(in the rows, 128 means zero)
Named moves, each a turn or a mirror, and the order they were made in; the first pair answered:
J:
[137 163 123 121 147 132  70 134 152 139 140 143 187 101] -> [ 87 157 111 118 139  95 150  98 126 143 125 145 166  70]
[133 120 109 125 117 153 148 100 120 112 129 142  96 171] -> [137 115 113 125 119 158 135 111 124 109 132 149  97 174]
[138 114 141 142 133 147 114 135 137 102 156 136 101 172] -> [105 110 139 138 125 124 160 107 127 105 144 131  86 153]
[206  98 123 142  58 144 134 148 118 118  89 119 102 128] -> [181  91 117 140  55 125 165 136 109 119  86 116  93 111]
Q:
[ 97 139 113 145 149 115 161 138 122 149  94 138 105 130] -> [ 99 151 132 138 149 116 142 138 117 134  84 131 110 123]
[139  87 115 129  97 157 125 148 122 135 141 109 131 181] -> [143 117 140 120  96 154  91 148 113 104 113  92 131 162]
[102 162 125 113 112  85 138 114 109 136  89 119 160  65] -> [ 90 126  95 115 111  86 169 108 114 168 119 139 160  86]
A:
[105 129 143 168 143 171 136 176 133 126 118 140  81 159] -> [130  93 134 143  92 131 164 105 129 114 149 138  83 173]
[139 118 142 141 145 152 139 116 113 121 156 124 105 162] -> [119 116 120 131 156 128 164 100 116 134 152 129 118 142]
[ 92 127 156 155 133 127 132 132 139  98 130 127  71 163] -> [ 86 108 133 141 124  98 159  90 130 112 147 135  84 149]
Then:
Between the rows of a pair lie 2 to 4 moves.
[130 162 153 135 129 142 104 147 127 102 102 110 117 123] -> [122 169 142 128 145 142 102 155 135 112 104 115 131 115]  A J A A
[137 123 118 114 112 115 139  92 123 138 138 119 151 117] -> [102 137 123 120 122 122 157 110 118 139 114 117 135 103]  J A A J
[153 151 158 109  97 132 137 102  98 101 100 112 118 113] -> [172  99 118 120  99 154 136 110 118 150 153 141 124 165]  J Q J
[177 163 143 144 134 139 108 136 126 132 119 103 122 125] -> [172 145 140 136 109 110 142  97 119 125 131 104 111 122]  J A J A
[115 150 188 120 137 106 109  95  93  78 109  96 126 109] -> [163 124 172 132 147 141  57 131 117 107 145 116 148 163]  Q J Q
[190 180 179 129 119 117  98 158 118 100  85  88 130  84] -> [217 168 160 109 112 102  92 132 128 117 111  94 161  87]  A A J A
[159 169 135 108 123 124  99 131 125 132 110 116 153  84] -> [129 171 145 125 115 118 133 126 113 117  94 112 120  79]  J A J
[102 139 146 151 150 167 127 181 115 132 107 140 107 118] -> [165  95 122 132 124 160 102 145 134 152 159 150 144 161]  Q A A J
[102 125  95 126 140 119 152 135 120 176 132 121 131 109] -> [145 133 129 106  98  94 133  84 112 124 128  96 128 107]  Q A A
[ 82 152 131 163 144 135 179 197 117 147  72 122  83  60] -> [138 124 115 170 153 185 117 238 144 179 121 144 107 122]  Q J Q
[121  84 106 128 104 160 170 118 147 144 180 143 122 186] -> [118  89  94 121 126 167 153 130 151 161 183 151 147 174]  A J A A
[173 141 134 170 141 154  73 198 136 161 115 117 139 175] -> [180 168 170 125  92  86  96 107 108 102  81  81 141 124]  Q A J Q
[164 113 136 117 134 137  82 111 148 104 156 131 138 178] -> [ 77 118 110 117 153 100 182 100 134 137 136 141 113 130]  J Q A Q
[109 123 127 135 108 120 135  85 101 130 145 133 149 132] -> [ 89 126 118 137 128 126 140 107 107 149 145 138 157 124]  Q A Q
[115 127 151 115  98  96 161  74 110  98 122 112 115 112] -> [116  97  97 138 153 150 135 153 144 176 160 152 139 155]  A J Q
[162 142 113  92 129 132  92 142 113 162 104 122 173  88] -> [125 126 101 134 143 161 123 193 114 178 102 133 132 114]  A Q J A
[161 167 136 119 150 132 105 156 111 121  89 125 157  96] -> [196 110 111 128 126 141 108 136 124 144 144 145 156 150]  J Q J A
[175 163 134 109 116 123  92  98 108 106 117 102 160 127] -> [159 175 151 127 112 134 100 116  98  86  91  97 128 130]  J A A
[108 136 106 110 128 106 139  83 133 138 152 133 159 121] -> [109 165 141 136 150 159  90 149 139 117 127 129 134 136]  J A J A
[116 102 119 149 120 135 156 116 135 144 147 134 117 146] -> [126 134 125 111 122 109 134  93 128 126 129 119 156 107]  Q A J A
[109 134 151 127 104 110 142 131 109 101  97 102  94 113] -> [152  90 123 125  92 120 132 116 124 128 147 124 112 163]  Q A J A
[ 42 145 125 139 166 128 177 140 115 155 133 161 110  81] -> [163 118 184 157 109 174  90 130 125  90 159 143  88 174]  A J A J
[122 131 158 139 128 128 112 169 114 126 101 130 121 125] -> [102 111 130 137 121 103 159 139 114 144 117 143 119 124]  J A Q A
[115 155 118 108 137 131 166 158 108 155  80  90 147  37] -> [203 121 105  78 103 121 115 111 126 160 130 100 189  78]  J A A J
[ 99  90 100  99 153 112 157 100 133 154 139 151 127 149] -> [127 110 121  77 134  92 124  66 132 124 129 131 144 132]  J Q A J
[127 124 111 150 132 159 146 183 115 173  95 138 111 113] -> [121 137 110 132 135 138 153 173 109 167  84 135 127  84]  A Q A A
[130 138 117 122 132 121 112 125 144 151 137 150 162 145] -> [100 157 129 134 144 131 124 148 140 145 113 150 139 135]  A A J A
[142  77 107 117 103 119 157  59 150 157 179 127 131 166] -> [118 135 156 100  93  87 159  46 127  92 114  92 122 101]  J Q J
